In the data rows, 128 means zero.
Some points, each followed by its number:
[202 148 124 230 175 164 141  96 218  22 234  34  33   0 139  56 137  35
 195 240  66 255 175 173 110 240 107 124  85 138 138 150 108  81 143  22
 190  36 191 108 151  34  69  36 128  40 138  84 151  64 167 171  83  67
 108  80 220  77 128 157 193 156 229 122  57  60  89  35 145  95 255 131
 133  57  18  89 206  29 145 163 190] 0
[ 82 107 111 106 164 137 148 167 121 122 150 148  72 205 113 182 110 123
 170  81 111 131 102 121 173  65 114 160 123 122  44 101 107 126 166 175
 180 128  75 190  86 150 132  95 132 160 155 170  34 137  84  95  58 125
  83 192 140 129 131 115 146 119 149 170  66 124 227 106  29 138  82  87
 154 162 114 144 162 146 154 118 100] 1
[148 106 154 105 145 129 149 139 175 165  43 163 101 104 121  48 154 100
  86 115 168 123  90 145  90 169  88  99 130 170 169 139 109 182 122 130
 136 152 129 132 136 185 126 143 141  70 134 173 191 165 189 118 163 113
 147  69 116 128 137 167  85 128 131  95 121 143  52 122 128 140 118 149
 104  72 106 147 125 112 179  75 121] 2
[131 118  76 130 133 103 147 111 103 170 236 128 156 143 160 121 186 147
  75 111 180  23  72 135 198  51 172 125  57 109  65 107  69 151  88 148
 200 132 140 142 139 117  98 168 255 166 164  87  66 124  91  95  34  81
  81 192  86 164 181  80 127 119 154 164 104 100 185 184  90 220 103 114
 148 117 153  91  70 176  91 142 131] 3
[ 89 112 106 120 117 110 175 118  93 149 205 140 109 153 175 111 147  68
 158 146 181 109 147  95 190  97 131 106 131 125 101  81 138 110 133 125
 112 141  93 134 143 135 135 122 107 129 121 128 106 160  93 139  55 102
 101 128 145 139 143 131 118 122 119 103 145 172 186 144 121 177 176 131
 114 158 163 110 148 152 125 169 116] 4
[109 105  74 134 135  96 171 255 106 114 135  98 125 226 211 235 113 214
 140  51 119 103 154  94 255 135  40 182 167  54  61 104 158 200  89 165
 160 145 104 229  78 109  34  35 140 157 136 155  57 122  58 168 101 178
 105 202 106 184 104 119 187 255 110 158 170 161 216 209 138  43 115  86
 155 137 160 107  91  93 145  58  86] 5
[123 120  93 114 142 111 157 231 124 114 142  93 141 207 183 195 131 192
 153  89 119 100 144  90 226 132  62 187 146  62  80  98 151 176 116 148
 140 134 107 193 103 104  78  66 111 136 144 139  67 134  89 143 115 158
 115 193 128 170 102 125 176 228 115 155 174 166 191 159 126  83 133  99
 151 146 164 101 110 111 146 100  81] 6
[ 73 118 111  98 175 102 138 115 154 111 228 105  97  99 153 143 191 138
 134 148 174 105 101  75 134 111 115 101  91 121 124 142 130  70 172 102
  65 142 146 174 140 115 126 154 113 165 136 112  81 185 121  96  72  69
 110 162 160 136 174 185  94 145  85  94 138 206 192 167  84 176 186 142
  37 115 171 127 139  95 106 158 117] 7
[138 138 112 109 102 197  92 108 188 119 113 170 117 167  58 142 148 180
 110  90 104 116 113 118  77 190 124 117 202 113 153 123 126 182 158 134
 157 137 138  92 140 118 176 136  86 122 147 134  96 163 166 125 137 184
 118 136 120  90 121 108 140  93 127 129  42 121  70 137 136  87  97 106
 169 135  52 129 111 128 133 132 126] 8
[ 85 125 120 109 116 121 165 114 130 147 146  94  95 111 129 160 160 119
 158 122 134 124 114  93 187 153 103 113 121 100  86 114 146 102 133 135
  90 153 105 163  84 152 117 144 122 174 107 112 117 145 120 142  85 139
 164 169 124 122 147 165 135 166  91 107 171 146 128 132 111 137 134 159
  96 143 181 140 103  98 130 135 106] 9
[190 164 146 177 110  84 127 250  87  85 152 100 132 131  83 105  67 121
  82 122 151 164 127 174 156 145 120 160 119 112  40 119 148  99  43 125
 157 140  93 100  97 116   0  30 168 205 109 120 160 122 134 188 157  86
 162 156  77 135  87 134 127 220 150 153 173  83 140 105 158  20 128 129
 162 166 166 132 204  66 189  51 123] 10
[111 138 122 140 121  56 102 123  67 148  76 142 144 137 161 123 155 107
 120 143 128 110 135 123 137  66 140  98 138 152 194 138 128 171  76 136
 152 146 100 136 114 162 165 159 203  62 135 136 137  65 120 114 149 156
 118  82 107 138 130  91 112  84 117 129 101 124 146 174 135 136 130  95
 118  88  93 181 101 179 126 142 148] 11
[111 133 115  94 150 156 124 101 109 175 103 142 101 147 113 124  94 113
  88 111 123 118 107 130 113 113 137 144 145 130 106 101 123 125 132 137
 109 111 147 140 195 159 154 138  96 108 145 206 176 130 145 105 159  79
 128  67 157 119 133 128 105  74 134 152 100 123  92 120 126 133 105 146
 160 104 135 113 125 134 133 143 109] 12
[105 152 136 109 124 126 138  69  79 102  57 125 154 137 102 157  96  82
 195 140  93 145 186 124 130 115 166 105 127 142 134 138 139 129 143 117
  83 108 101 112 138 167 192 127  51  82 115 161 201 104 132 117 195 187
 134  48 139 134 108 121 131  37 140 113 170 117 101  94 184 114 142 102
 225 117 135  98 155 194 130 159 130] 13
[130 119 151 116 162 142 138 115 171 149  83 158 131 144 148  36 131  83
  98 142 173 141  83 168  74 150  96  97 129 176 177 151 145 183 132 122
 146 151 123 106 111 172 146 173 112  61 119 159 190 156 175 132 170 122
 149  78 121 123 126 144  80 131 141  78 124 124  47 139 121 135 102 178
  99  97  91 133 133 142 169  89 124] 14
[144 119 117  96 105 177  95 132 130 140  57  75 168  45  76 142  86  97
 149 178  59 128 110 148  22 104  95 117  95 152 124 218 119 152 172 162
 159  59 144  82  74 210 180 208 106 157 146 135 108  80 145 114 196 172
 161 102 152  67 162 102 124   0 154 141 151 104  47  47 100  86  84 165
  63  87  74 120 104 134  64 157 157] 15
[189  87 135  84 175 105  32 222  99  49  80 113 221  69 209  96 119  71
 201 199 146 116 129  75  48  56 153 150  45 185 227 214 117 149 180 146
 110 104  68 132 105 255 206 175  62  84 139 112  40  96 161  33 216 203
 110  33 156 104 131 125 128   5 107  25 206 136  97  29 122 139 156 135
  31 199 197  69 145 101  76 200 127] 16
[ 52 126 172 133 111 148 133  20 131 140   0 186  73 102 176 178 122 142
 128  94   5 126 144 120 149 136 111  72 179  97 166  81 123 136 107 189
  76 112 149 141 103 154 129 177 103 138 201 200 178  39 171  66 161 204
 126  99 129 154  79 143  85 114 201 186 151  63 106 138 158 166 135 134
 190 118  73 215 166 181 183 136 159] 17
[ 60 137  84 109 138 159 218  25  99 255 255  94  37  79 228 107 194  74
 249 137 254 118 154  13 224 108  75 120 139  39  75  20 193  96 140 102
  23 113  65 120 195 157 176  71  52 143 154 190  83 254  98 144  12  89
 172 200 168 129 135 200 100  90  27  65 202 195 122 183 205 142 214 239
 104  97 169 114 107 151 121 170  45] 18
[117 115 178 131 104 137 144 157 114 131 177 128  99 109 154 141 104 154
 123 122 187 108 128  85 145 114 138  82 209 115 151 132 128 134 110 153
 107 158 154 120 161 122 128 168  78 168 103  86 114 150 135 120 127  97
 104 161 141 170 122 109 115 123 103 108 173 139 111 150 178 143 137 109
 156 160 199 147 148 153 108 156 137] 19
[135  94 106  98 141 158 129 129 134 169 171 111  79 175 105 119 130  94
 159 117 200 107  92 106 180 112  88 133 186 134  53  91 151  90 133 110
 111 145 105 160 103 159 111 129 115 137  78 126 106 203 100 142  93 119
 125 150 149 146 155 112 135 158  73  73 122 202 180 154  80 107 124 117
 165 184 222  58 135 143 109 103 116] 20
[154 160  97 135 134 126 129 133 145  99 166 129  77 114  91 131 113 124
 151 128  97 199 158 130 163 142 145 163 180 129 135 103 117 109 139 104
 154  78 116 136 160  82 107  75 127 107 155 126  87 114 118 144  97 147
  96 129 168 105 108 125 186 127 150 163  54 103 152 114  90 114 137 117
 169 114  79 171 117  92 108 145 143] 21
[ 11 133 106 215 110 172 139 116  99 132 239  93  48 160 234 144 153  76
 205 166 205 117 110 108 157  48  18 106 153  69  78 109 186 145 131 102
 144  38 114 120 171 158  59 112 119 109 189 158 137 128  70 116  32  57
  63 236  89 193 178 165 115  90 172 139 142 143 166 169 141 114 202 114
 107 120 104 114 150 198 144 174 143] 22
[ 92  80 179 142 121  81 138  98  92  84 173 158  91  68 181  93 149  82
 111 174 201  82 163 127 128 105 135  57 164 115 137  97 185  32  62 100
  84 170 101  76 121 128  49 167 138 150 110  66 189 176 160 174  99  79
 128 180  70 175 156 155  47 189  43  63 156 152 176 181 125  98 178 178
  81 186 225 155 175 103 150 140 209] 23
[173 119 168 100  95 140 124  93 111 128  72 162 200 124  82 135 136 167
 134 143  92 156 130  82 122 201 220 144  63 172 161 140 138  94 143 152
  65 170 109  95 113  90 187 125 116 149  81  92 205 106 145 137 190 184
 191  29 175  97  98 114 187 171  94  79 158 152  95  91 188 162  67 152
 102 140 164 115 142  90 156  91 124] 24
[118 119  87 146 140  94 163 254  93 114 141 100 144 228 182 243 131 200
 170  77 131 101 153  81 251 124  48 180 151  48  70 101 139 215 105 165
 184 149 108 209  85  91  76  63 120 144 139 142  72 126  81 159 101 175
  96 225 117 186 124 128 172 248 106 188 172 182 182 184 140  60 118  64
 171 139 171 121  82  91 136  88  83] 25
[ 83 113 122 150 107 151  84  56 102 116 101 161 120  64 140 194  76 155
 101  82  37 139 198 126 134 107 171 127 131  84 147 119 111 120 188 153
 132  94 120 115 152 101 177 129  80 149 166 131  90  29 149 100 106 160
  68  79 135 115  89 156  94  69 212 163 110  74 149  66 155 128 138 105
 148 138 100 179 127 100  46 200 131] 26
[159 103 102 138 104 152 134  92 116 148 117 171 177 164 125 118 123 139
 121 110  77  86 140  96 107 101 162  97  78 128 139 161 130 160 136 141
 196 132 132  83 152 134 181 118 143 110 155 158 147 107 125  93 125 157
 123 118 150 155 136  74 177  85 178 170 154 126 145 128 163 149  51  96
 132 116  33  90 139 194 156  91 109] 27
[ 91  90 178 121 115 121 174 209  40 107 117 143  88 165 167 193  84 101
 171 116 190  86 109 140 147  90 104  94 199 133 107 106 115 184 109 188
 159 156 140 130 101 168 141 165  72 154  95 131  93 101  87 112 157 118
 117 164 128 154 155 104  97  74 102 115 191 138 144  94 144 151 118  63
 179 188 250 166 163 196 124 133 142] 28
New points follow, each followed by the numbers of its three nearest points above by angle, seen from the average point of the numbered points, nearest first.
[149 176 105 156  85 111 116 110 119 197 148 141 184 148  83 130 169 110
 129 137 163 144 145 153  81 193 116 183  50 148 136 137 181 116 165  98
 127 125 133  66 167  92 143 104 158 102 112 133 164 126  93 173 108 100
 164 152  72  53 139 159 168 117 137 145 116 136  98 109 176 104 111 137
  57  71  45 130  62 125 108 157  93] 24 27 8
[ 66 136 146 157 135 130 187 142  97 109 249 146  80 174 208 156  92 106
 218 157 161 129 155  73 170  18  98  50 113 125 115 196 172 153 139 114
 161 127  61 118 140 155  94 147 104 170 118 102 123 202  69 126  71 159
  82 216 136 214 165 117 197 160 110 108 218  89 189 194 125 167 120 140
 104 193 113 143 144 204 203 142 119] 22 4 18
[ 48 124 120 197 179 117  42 109  86  33  78 198 154 127 169 111 117 110
 139 123 130 190 168 121  77 112 183  97  96 162 208 193 146 152 205 109
 138 162  94  98 148 182 150 114 130  68  95 145 192  53 204 108 153 128
  66  46  68 173 118 121 118 120 108 121  80  53  95  64 134 119 138 128
 157 125 137 146 144 106 152 167 143] 13 11 16
[ 79 121 128  92 168 134 144 101 169 136 207 109  97 107 151 142 193 150
 120 128 155  90  92  83 140 131 129  94 111 112 138 148 111  76 137 100
  51 131 132 176 135 137 144 158 120 144 145 117  81 163 111  91  71  85
 121 161 168 132 172 172 105 135  96  88 122 171 141 180  78 183 182 160
  56 129 213 118 123  90 105 178 124] 7 9 4
[139 143 128 131  87  46 129 198  77  56 110  59 182  83 127 195  70 114
 150 209  66 206 205  73 144 127 179 130  51 144 179 255 123 147 129 134
 177  38 123 161 140 198 120 116 153  64 154  90 209  35 104 141 228 123
  93  52 157 171 159 144 229  89 106 165 193 115 185   6 185 172 107  67
  83  41 194  83  40 135  89 201 149] 16 13 15
[ 92 138 164 117 120 174 167  53 114 153 113 163 166 168 148 121 184 114
 133 145  91 134 123 149 138 146 168 105 144 163 187 145 189 118 157 115
 106 158 111  94 137 115 184 147 161  92 136 125 182  79 125 127 126 127
 145  62 127 113 113 133 159 141 148  71  95 126 152 127 136 177 111 167
 112 120 109 131 176 158 173 145 135] 24 14 27
[124 113 113 108 159 111 135  95 189  92  90  98  84  62 139 158 112 110
  99 130  98 144 159 160 118 176 158 112 108 158 127  92 102  94 160  72
 113 109 190 177 140 111 116 133  94  52 102 106 111 144 127 142 137 123
 108  77 170 104 152 148 119 141 167 130 122 143 144  87  98 144 204 100
 134 144  77  85 129 104 100 169 128] 0 21 26
[169 140 152 150 175 152 184 114 185 148 139 122  77 113  97  83 161 120
 122 132  83 188 139 169 123 192 158 141 148 164  95  79 106  60 149 115
  93  81 175 122 163  80  58  46 183  85 173 118 112 117  88 154 119  70
 142 163 120  95  87 152 151 223 184 159 133  82 135  77  80 146 151 122
 148  83  62 132 165  79 136  82 145] 0 21 10
[102 125 187 103 128 117 177 181 106 143 169 141 104 129 174 191 155 131
 135 133 175 108  89 149 128 148  96 128 157 112 130 129 180 134 125 119
 108 155 106 150 134  98 134 154 115 170 140 127  96 145 105 165 107 104
 160 199 146 119 145 179 151 180  84 116 151 161 138 175 125  86 120 155
  58 165 149 160 153  63 161 148 111] 9 7 23
[114 193  92 128 180  92  82 121 195  59 125  71 114  70  96  94 101 143
  43 166 119 179 123 170 120 170 153 151  40 131 125  98  73  47 167  63
  75 119 156 177 189 102  99 135 122  69  78  87  76  90 160  92 128  92
  76  29 180 135 104 134 123 123 213 138 133  77 130  50 133 199 168 128
 149 124 160 117 129  88  73 190  79] 0 26 21
[174 110 178  90  85 140 131  96 111 136  41 164 195 109  95 132 123 154
 138 134  89 172 130  94 126 178 220 136  83 171 188 140 142 108 161 168
  80 180 122 105 136 104 185 139 125 151  77 118 210 113 153 146 205 178
 190  30 191 109  76 141 210 175  66  91 195 134 114  80 190 173  36 156
  99 121 157 121 120  94 172  61 118] 24 13 2
[120 162  78 114 146  65  57 145 136  79  96 118 187 124  85 103 115  90
 159 146 146 164 119  92  96 118 149 122  74 168 194 220 125 144 166 101
 114 128  73 138  89 175 144 152 115  87  86 113 110 143 144 101 170 188
 129  69 142 124 132 130 131  72 104 106 127 121  93 100  95 121 139 126
  81 145  98 107  73 115 115 150 106] 16 15 14
[134 124 122 136 106  93  86 194  89  79 120  92 157  92 127 159  57 105
 139 196  92 188 176  84 133 110 167 135  93 161 200 250 122 153 138 152
 159  69 138 148 140 188 129 138 138  98 144  99 155  68 118 133 197 127
  59  53 145 178 138 134 192  93 112 141 181 136 148  39 157 171 110  80
  74  65 180  89  33 106  83 170 154] 16 15 13
[142 134 124 135 161 210 120 134  89 132  89 120 146 163 133 121 112 118
 193 130 158 167  67 132  55 149 133 184  92 163 131 134 143 153 194 127
 134 134 166 102 178 131 188 123  63 133 139 193 155  77  92 100 165 127
 150 130 136  77  93 144 153 116 170 106 159  97  52  39 183  91  70 128
 124 156  83  80 164  94 125 114  98] 15 24 12
[185  89  78 143 190 152  55 124 167  88 100  67  99  24 124  74 145 141
  80 102  94 175 145 127  65 135  96 153  81 135  87 135  73  90 147  46
 169  87 213 149 147 115  93  99 133 152 182 155 181  53 162  75 170 122
 108  88 165 120 114 176 151 209 159 153 121 105  62 103 100  73 132 173
  85  72  82 111 137   0 122 101 173] 0 2 15
[116 115 170 115 118 127 163 171  74 137 139 142  97 149 135 161 105 103
 143 118 168 117 117 130 161 115 121  96 189 135 120 131 137 151 106 158
 139 145 139 122 117 166 143 143  99 151 111 138 117 120  95 128 140 110
 116 130 130 147 136 124 126 100 117 115 172 132 137  97 148 144 114  83
 156 165 211 146 153 154 132 120 134] 28 19 20
[120 120 101 147 138 140  86  79 113 139 105 151 123  67 134 149  95 129
  93 108  70 153 179 140 140 111 148 119 142 106 146 112 101  95 171 129
 134 103 152 115 153 125 140 141 128 137 147 144  85  51 148  96 118 141
  73  80 149 117 114 151 109 122 205 162 107  96 132  82 126 138 131 116
 127 132 101 178 119 111  53 166 146] 26 17 21
[151 122 128 102 145 163 147  66 169 113 133  57  76  83 140  91 104  98
 148 195  85 144 148 124  98 132 134 119 136 150  84 126  91  74 122  85
 123  72 200 146 148 125 108 123 114  86 152 118 162 145 114 112 168  94
 149 104 190 144 149  96 163  97 115 168 136 109 109 105 100 147 166 150
 142  94 118  95 131 130 121 144 156] 0 12 15
[143 100 137 116  96 150 119  99 117 197  44 162 104  97 140 133 154 143
 155 119  79 137 166  70 117 221 122 102 196 100 164 105 148 182 131 142
 100 128 153 101 119 162 156  98  67 108 184 138 201  65 159 147 198 195
 184  96 160  83 106 169 147 141 122 126 164 143  54 115 215  77 133 105
 111  75  36 166 125  94 144 110 144] 17 24 2
[159 136 104 148 182 117  84 107 141 119 135 118  43  83 103  96  96 112
 114 153 112 159 169 135  99 169 160 141  88 150  70  81  93  65  95  85
 154  79 155 151 136 168  28  36  99 108 144 135 162 160 136 153 162  81
 124 116 115 132 158 159 125 168 131 150 129  28 124  74  92 118 175 147
 156 106 116 119  97  92 141 141 143] 0 21 10
[110 111 151 124  94  93 185 139  22 158 150 184  83 116 157 186  85 110
 166  63 161 113 161 103 204 111 128 111 205 116 101  79 163 124 112 166
 132 157  55 109 126 162 114 112 109 158 122 161 107 121 116 136  85 160
 113 181 119 171  90 132 127 130 103 109 184 118 184 160 152  65 106 149
 194 162 178 199 165 115 122 130 139] 28 5 25
[153 100 160  52 195 120 169 129 191 115 255  98  43 120 143 110 163  83
 114 166 251  13   6  63  65  93 133  75  83 111  59 121  95 113  74 107
 115  76 164 188 173 168 121 187  99 156 224 151  93 255  86  68 101  12
 125 214 166 161 229 127  69 114  63  56 132 171 110 203  63 193 167 202
  33 157 159   0 133 126 140  73 132] 7 20 3
[120 127 137 134 114  67 105 205 101  52  87  95 161  85 149 188  91 119
 121 190  93 160 176 111 123 106 164 132  55 137 163 209 110 153 116 143
 154  86 125 152 140 176 132 137 147  72 116 120 166  70 112 155 205 148
 106  50 144 149 163 128 172 104 105 128 183 123 164  67 154 164  95 101
  78  72 172 101  59 124 110 165 143] 16 15 11
[126 118 108 130 100 233  72  71 195 121  89 194 146 187  86 145 177 174
  80  95  72 142  84 135  47 210 138  95 234 116 158 109 134 190 159  98
 141 125 165  56 118 110 163 160 103 120 147 111  87 102 150 153 115 194
 137 113 107  74 148 104 140 120 155 129  10 104  40 133 111  95  95 105
 170 177   0 125 128 141 128  89 145] 8 27 14
[131 144  74 105 109  85 113 141 129 147 206 101 180 101  81  94  85 203
  91 119 154  89 119  39 190  97 142 141 124 105 100 130  83 106 105 170
  76 142 124 132  98 102  92 170 118 255 107  70  32 243 134 113  93 133
 118 184 136 144 151 148  80 142  97 146 173 210 141 223  92 164 152 117
  88 152 204 128  56 128  58 100 116] 7 9 3
[130 143  78 101  98  98 116 147 150 160 187  99 183 118  75 109 106 189
  68 117 152  83  90  43 170 134 144 137 120  85  98 125  85 106 104 172
  69 147 139 153 108 134 112 170 100 241  98  98  51 241 157 105  88 130
 133 178 153 134 165 139  91 113  86 156 158 206 117 188 100 167 132 121
  77 158 206 117  72 133  79 108  88] 7 9 20
[194 110 141 137 136 141 159 122 138 170 126 110 116  63 155  80 156 105
 163 161 109 159 158 136 127 127 107 151  75 152 139 115 104 127 146 144
 141  94 154 114 158 112 138 114 126 136 154 135 165  90 136 126 142 130
 148 107 161  86 103 163 154 127 152 115 182 113 100  80 161 165 132 165
  89  68 113 144 119  85 127 130 149] 0 24 15
[162 107 101 127 126 173 154  51 138 104  70  63 133  97 180  87 129  98
 209 152  77 163 185 145 112  82 144 166 103 159  85  96 129 118 145  89
 169  93 142 146 144  70 152  48 154  37 101 173 192 161 109 152 141 156
 172 134 153 121 102  97 172 159  94 118 109 154 134 109  95 118 147 141
 201  96  38  43 150 169 168 108 114] 0 13 27
[167 117 110 139 128  80  98 214 110  76 112 107 176  75 124 156  75 135
 121 179 107 154 169  97 122  99 165 146  38 149 188 254 109 180 114 177
 180  65 123 151 138 183 120 127 146  96 141 108 137  78 130 132 202 136
  93  56 134 159 154 121 170  72 116 126 181 114 121  35 146 184  94 105
  88  47 210  81  34 122  74 158 159] 16 15 11
[ 96 135 120 159 111 142  33 110 144 165  41 154 118 128  43  96 143 106
 111 149  96 135  73 161  48  95 160 163  93 160 182 160  87 119 124 183
 133 138 108 172  62 175 186 127 194 113 111 113 136  94 174 104  97 113
 125 132 110  84 152  89 108   2 123 200  11  78 140  60  41 169 101 102
 106 121  88 170 110 150 124 179 134] 15 11 8
[155 133 107  82 157  99 101 109 212 135 116 117  88  56 121 178 108  95
 119 126  98 126 177 174 105 187 125 127 105 148 126 112  83 128 161  43
 111  63 180 194 156 136 119 142  71  36 115  98 115 175 101 149 165 152
 120  64 202 116 167 179 120 152 157 120 118 127 110  97 126 141 227 106
  84 147  41  73  82  78  90 190 102] 0 21 15
[ 85 167  94 168 108 142  49 146 121 136  40 129 200 112 139 122  98 111
  90 149 112 152 112 199  94 136  82 139 167 153 193 203 142 183 151 117
 116 126 114 104  78 160 117 204 156 110  66  97  97  75 190 135 135 179
 118  71  50 105 138 125  93  78 193 133  82  82  30  82  99 119 143 128
 116 170  77 179  73 161  89 161 132] 15 14 11
[136 119 127 143 124 147 101 101 139  99 124 134 166 104 123 143 100 138
 130 132  83 133 157 115 104  96 130 113 112 118 137 151 110 120 166 109
 137 114 151  96 147  95 162 183 104 147 126 110  86  97 122 104 119 168
 106 126 148 124 124 123 142 108 159 158 130 119 131 104 149 134 110 117
 129 132  89 137 137 143  87 145 142] 26 15 27
[111 140 125 104 170 128  98 123 171 171 105 155 106 114  99 130  85 154
  86 105  94 141 122 127  69 117 183 158 147 144 121 125  97 129 151  96
 124  88 139 165 180 138 160  84 109 103 166 174 127 149 129 122 145  82
 126 111 174 100 154 137  90  97 120 190  46 127 140 130 106 123 145  85
 149 113  81 114 112  93 104 173 113] 12 21 8
[211 135 170 117 104  65 190 216 133  94 146 105 145 142  96 109  96  60
 152 130 152 168 178 189 130 116  62 130 164 138  88  85 172 145  81 122
 147 106  88  81  89  82  90  81  83 100  90 138 102 167  86 204 189 150
 201 136 131 100  83 101 114 163 138  90 154 134 160 135 134  24 154 127
 165 167 147 137 217 181 161  64 138] 10 6 5
[130 144 126 120  99 184  99 110 176 113  87 162 150 167  72 145 138 166
 104  98  94 122 116 126  82 191 129 116 197 122 140 108 133 146 142 110
 117 138 128  94 130 127 150 137  75 121 122 114  90 156 137 130 130 175
 122 142 102 106 122 124 126 121 152 136  80 115  77 152 131 100  98  95
 177 163  54 140 131 146 137 125 130] 8 27 17
[114 126 116 123 137   9  81 115  76 163  62 131 124 112 167 118 131 108
 125 146 127 115 147 113 135  56 149 101 121 149 201 175 123 177  77 145
 161 125  89 155  86 195 156 147 229  33 141 143 160  69 134 107 147 145
 100  95 116 160 123  74  94  81 114 157  96 108 177 158 123 125 136  83
 104  66  64 171  84 198 109 136 141] 11 27 17
[119 113 151  96 120 177 147  79 150 178 149 126  56 154 152 135 147 124
 178 132 134  89 119 122 154  83 102 114 178 115 112  99 127 119 132 165
 110 119 116 164 102 142 137 146 109 162 145 102  85 160 119 122  96 139
 145 169 148 138  97 114 121 115 126  90 149 125 169 121 114 144 158 120
 122 172 131 130 152 183 131 132 117] 20 18 4
[168 128  90 187 130 181  80  80 147 175 123 135 127  63  97  92 121 101
 168 119 123 180 148 152  74 143 102 147 146 155 146 144 117 115 175 102
 145 114 117  68 132 132 148 137 108 148  96 105 119  92 183 146  82 169
 131 140 127  52 127 134 144  93 141 157  81  98  36  86 108  51 132 170
 117 139  60 184 102  92  75 164 150] 15 8 0
[ 92 166 119 149 122 151  53 118 139 165  93 158 110 138  60  83 143 129
 118 160 135 152  63 138  56  97 157 176 122 149 178 172  97 129 146 193
 127 132  86 149  81 165 165 144 193 124 143 100 116  76 179  89 102 106
 131 107 121  82 136  91 126   0 135 169  18  60 122  75  62 162 121 114
 106 119  93 177 110 168 124 167 118] 15 11 8
[229 168 123 109  82 165 216  97  82  75 230  62 128  95 128 113 103 134
 192 146 104 135 196  96 219 109 165 143 153 103  86 109 147  77  98 118
 147  84 133  51 187  45  79  63 125 203 173 100 146 189 105 112 145 142
 132 149 138 126  69 134 185 163 155 108 210 127 124 134 155 151 150 187
 187 130 122 124 149 143 153 101 135] 10 21 0
[128 160 123 121 163 108  95 125 184  89 128  96 120  92 112 134 105 148
  75 135 119 150 128 159 119 164 156 151  75 127 147 109  79  91 149 106
 106 126 152 178 161 104 124 129 115 104  95 104 120 114 149 116 123 104
  86  74 168 111 122 133 130 128 168 126 108  93 122  80 139 173 167 119
 146 127 152 101 124 103  99 176 104] 0 26 21
[ 81 136  78 128 134 126 135 117 118 126 195 127 127 160 159 142 180 150
  64 112 173  32  78 170 165  41 129 139  64  90  71  84  84 130  93 132
 185 145 135 151 145 114  86 171 241 168 141  85 105 121 105  76  32  96
  70 159 106 176 176  63 125 112 159 147  95 114 174 180  70 245 115 147
 161 166 158 102 103 161 125 172 107] 3 1 4
[189 145 126 115 102 134 179 112 111  80 191  99 135 105 142 116 114 152
 167 130 116 112 191 136 165 105 136 156 106 122  98  96 139  92 128 138
 160 111 150  83 175  56  92  82 102 174 143 119 136 191 120 141 166 130
 141 175 120 143  90 137 146 155 122 141 189 118 149 121 144 145 152 147
 189 115 127 138 129 152 157 106 120] 10 21 0
[ 70 120  98 138 126 143 149 123 178 112 221  98 106 144 151 128 181  93
 169 143 191 113  74  75  99 137 116  81 105 117  90 173 137 143 153  87
 130 113 119 165  95 166 111 160 124 141 100  98  93 203  88 124  65 115
 152 208 128 154 209 134 137 143  81  99 148 151 133 155  90 149 160 127
  78 179 118  68 118 148 155 148  98] 7 9 20
[ 97 165 134 129 146  86  78 139  96 127  95 162 143 157 101 135 139 100
 124 131 144 145 133 184 117 102 128 140  98 175 200 161 116 196 158 155
 146 156  79 107 147 161 183 145 131  87 131 140 132  90 158 114 142 134
  77  40  70 110 106 129 106  35 175 110  81  90  94 113 145 158 126 114
 129  86 136 173 103 126 109 179 121] 11 14 13
[212  80 165 171  72  94 188  87  67 120 125  91  87  41 162  58  92  39
 200 122 208 128 139 159 164  80  75  78 159 171  95 123  94 138 111 133
 196 150 120  84 111 111  44 197 151 190  86  90 142 150 149 156  82 147
 110 213  54 162  71 117  76 173 126  99 249  86 107 119 163  51 163 130
 160 137 111 135 155 120  78  80 212] 23 10 19
[ 14 159 120 153  85 113 167 140 192 187 168 160  71 168 155 169 131 165
 159  92 203 144  92  86 166 129  73  77 158  89 108 122 121 182 122 134
  91 121 104 176 107 172  83 181 118 156  87  97  60 188  91 122  23 149
  98 255  77 189 160 165  96 144 115 148 144  93 119 244 125 138 127  99
  98 132  95 203  98 196 132 149 117] 22 9 18
[160 130 167 115 172  64  90 137  48 138  93 123 142  86 139 151 157  87
 119 177 165  74 141 156 109  77 224 170  86 163 218  85  77  91  88 174
  90 141 156 171 161 142 242 129 108  79 134 145 124  22 110 107 209  78
 151  67 194  67 126 117  90   7  64 102 129 196 153  75 147 195 156  76
 111 110 233 136 107 153  63 191 147] 16 11 13
[212 166 184 173  18 104 132 119 125 134 168 109 151 152  50 149 106 119
 161 158 143 128 122 238 164  59 130 136 132 198 118 210  94 134  93 164
 237 148 120  82  37  22  82 231 255 206  32   0 126 111  82 186 101 194
 146 203  78 101  91  18 192 125 192 121 126  65 123 110  87 147 114  65
 144 193  95 186  64 216  85 122 158] 3 10 11
[152 110 142 144 110 209 172 123 157 124 109 107 115 109 116  65 115 137
 147 109 106 157 125 161 119 147 128 160 152 143  68  86 125  88 151 134
 112 102 157  93 128  97 126  89 106 160  68 128 113 144 103 133 168 144
 196 130 145 105  77 117 143 150 145 106 150 125 120  70 120 143 132 139
 193 166 195 105 202 138 135 108 120] 24 10 0
[ 75 110 100  89 156 140 114 132 131 129 169 111  90 127 161 183 161 140
  83 122 141  57  86 108 139 127  92 106 148  66  77 101 125 133  83 116
 127 107 169 184 122 160 109 152 128 146 157 136 105 153  87 120 120  69
 129 147 126 144 202 167  87 148  97 121 114 171 139 161  93 173 147 135
 117 148 225  82  91 127 120 160 112] 7 3 20
[203 110 163 138 120 102 154 140  51  62 189 137 115 116 127 124  63  74
 144 140 162  62 217 184 160  72 145 117 161 152 109 128 146  74 121 109
 159 163 108  56 176  82 171 123  95 167  90  99 130 191 157 137 103  99
  76 109 126 108 121  83 126  89  87 113 152 200 163  97 157 123 206 135
 173 201 169 103 151 101 104 154 149] 23 4 19
[144  92  96 159 118  73  87 222 108  56  77 100 143  63 127 154  92 123
 153 180  85 166 166  77 136 112 135 138  66 141 181 229  91 164  99 159
 182  76 127 181 133 191 122 124 144  72 110 124 150  53 131 118 197 144
  68  41 163 153 157 133 172  75 101 142 151 138 161  45 158 160 112  74
  88  42 182 107  43 103  88 165 167] 16 15 11
[ 85 139 126 155 120 140  91  93 106 128  86 174 130  63 123 166 106 144
  94  94  56 142 180 145 126 119 142 111 120 105 146  94  96 104 158 122
 121 116 156 124 166 128 156 132 109 148 149 158 102  52 159  97  99 146
  53  73 137 112 123 166  96 101 197 178 108 110 127  88 157 149 143 101
 126 131 103 164 137 103  70 182 161] 26 17 21
[103 119 184 130 115 179 125  64  98 147  90 184 127 161 164 166 207 126
 143 140  74 112 143 167 100 122 166 116 119 135 175 119 166 121 136 136
 135 151 118 112 137 111 214 109 162  90 148 142 197  51 111 141 152 127
 164  81 142 108 111 124 162 147 138 102  91 126 152  88 163 188  94 131
 126 129 124 111 159 152 177 161 111] 24 27 17
